cols: N H K W C D L X F
G: [  1  32  29  -8 -47 -61 -46 -23 -13]
S: [ 11 -21 -44 -54 -47 -29  -8  11  22]
Y: [46 58 60 50 36 25 23 27 35]
M: [ -2 -13 -15  -9  -1   3   5   9  20]
Z: [-3  6 11 11 47 54 45 28 13]
Q: [42 24 13  9 10  8  7 10 23]
V: [61 49 31 16 14 30 59 83 87]
E: [-3  6 11 11  6 -2 -7 -7  1]
has: [ -9 -15]
no
down: [ 29 -44  60 -15  11  13]
K

cols: kilu Neka Kodo lufi Daz kefi ror robu
nodi: [ 14  17  -7  34  14  23 -33   7]
Fuvoz: [ 27 -14  10  14 -11   1  -3 -14]
fofa: [ 16 -48  -9 -65  56 -66   6 -77]
vedog: [-19   6   0 -26  29   6 -22  -9]
Nev: [-6 -9 24 24  2 14  2  7]
Bigod: [-15  23   4  24  26  24 -27  11]
tufo: [-11  14  -9   0  29  16 -29   3]
neso: [ 28  12   9  50 -15  13  -8   0]
Vako: [ 26 -21   9  19   5  15 -23  -5]
maz: [  3  -7  16  -1 -27 -18  35  -9]
down: [-9 23]
Neka
down: [  2 -27]
ror
has: [  9  19   5  15 -23]
yes

cols: R A J T U P
rifeb: [ 28 -23  48  26  55  16]
Nagu: [ -3 -74 -43  59 -17  -9]
fad: [ 52  23 -50  -4  30  13]
Funa: [-44  78  19  -3 -29 -26]
Bakon: [-42  -3  17 -64 -47  39]
nivef: [ 36  22  65 -21  42 -29]
Ran: [ 37  45  18  63   4 -65]
rimal: [-56 -43  17 -13  49  31]
has: [-43  59 -17]
yes
has: [ 52  23 -50  -4  30]
yes
has: [-23  48]
yes

cols: vod nedeb Dola rala
rufu: [-51 -26  70  69]
kupo: [-38 -37  29   3]
keda: [37 32 16 78]
muzib: [-44  14  85 -11]
ves: [ 45 -21 -22  56]
zud: [-62  51  52 -25]
mazeg: [-51 -26 -38  69]
risan: [-63  -7  58 -34]
Rika: [36 20 68 75]
feb: [-63  -7  62 -34]
Niv: [  0  66 -42  20]
down: [  3  78 -11  56 -25  69 -34  75 -34]
rala
has: [ -1  66 -42]
no
has: [-25  52  51]
no

cols: Mig mivo Seda Rofa kab turo nama mag
fazug: [ 0 -6  0 -5 24  0 21  2]
sutif: [  1   2  -5   3  -9  -3 -22  -2]
vub: [ 11  -8 -59  -6  77   0 -18   2]
pofek: [  7  -6 -45  -2  46   0 -25   0]
tufig: [ -3   0  13   2 -25   2   6   0]
fevum: [  2   4  -2   5 -25  -2 -23  -1]
has: [-25   0  46  -2 -45]
no
down: [77 46]
kab
has: [12 -8]
no
has: [46 -2]
no

cols: ruvi gela fira bemud virud vaso tokuf rego
teb: [ 23  -7  31  30 -11  48   8 -23]
zuzum: [ 16  34  10 -33 -34  11  21 -35]
Fela: [-16  25  -4 -16 -42 -20  24  39]
Kapo: [  7  10 -15  -9   0 -12 -16   9]
Fiv: [ 55  16  56  84 -28   0 -21  23]
Sule: [-16  25  -4 -16 -23  -2 -19  -4]
down: [-9 84]
bemud
has: [-16  -4  25 -16]
no
down: [ 11 -20 -12   0  -2]
vaso
down: [  7  55 -16]
ruvi
has: [ 48 -11  30]
no
down: [-11 -34 -42   0 -28]
virud

cols: kugi movu norak vele
gope: [65 43 67  4]
Kib: [-15  32   8  61]
Zizef: [85  7 78 -3]
Demin: [74 38 55 17]
down: [ 7 38]
movu
down: [ 8 78]
norak
has: [43 66]
no
down: [ 4 61 -3]
vele

cols: taped Nes guvu patu
zag: [ -3 -23  -6 -40]
zelok: [  1 -17   1 -54]
dez: [ -7 -15   4   9]
kori: [ -4  -8  -3 -65]
Faril: [ 4 32 -1 68]
rata: [ 0 13 -1 56]
nagi: [ -2  -7 -12 -45]
bezat: [ 4 32  4 68]
gasip: [ -5 -11  -1  22]
tobim: [ -7  -9 -10 -59]
has: [ 4 31  4 68]
no
down: [  9 -65]
patu
down: [ 4 -5]
taped

cols: Sigot reki dol favaf Rimug
gele: [-66  84  48 -82 -61]
veku: [  1  -4  26  -6 -13]
Dumi: [ 59 -77 -55  76  61]
Daro: [ 64 -79 -43  83  64]
has: [-82 -61]
yes
has: [ 64 -79]
yes
down: [-55 -43]
dol
down: [-82  -6]
favaf
down: [-13  61  64]
Rimug
has: [83 64]
yes

cols: pilu kuder Rumop pabap nuf zokun Diten lesi
Tul: [ -3 -55 -71  19  25 -50 -10  27]
pemas: [ 20 -13 -36   3  28 -86 -10   9]
laz: [ 42  38   4  -3  33 -24  12 -58]
lopo: [  1 -22 -17  18   6 -25  32  15]
Zukil: [-38   4  -8  19 -29  50  37   3]
seta: [ 33  23  15   6 -55  20 -31  31]
luraz: [ -8  29  45 -72 -32  28 -78  12]
rutot: [ 18  35  51 -36 -36  40 -86 -19]
rilu: [ 12  41  29 -22  20 -14  -8 -14]
has: [-71  19  25]
yes
has: [  3  28 -86 -10   9]
yes

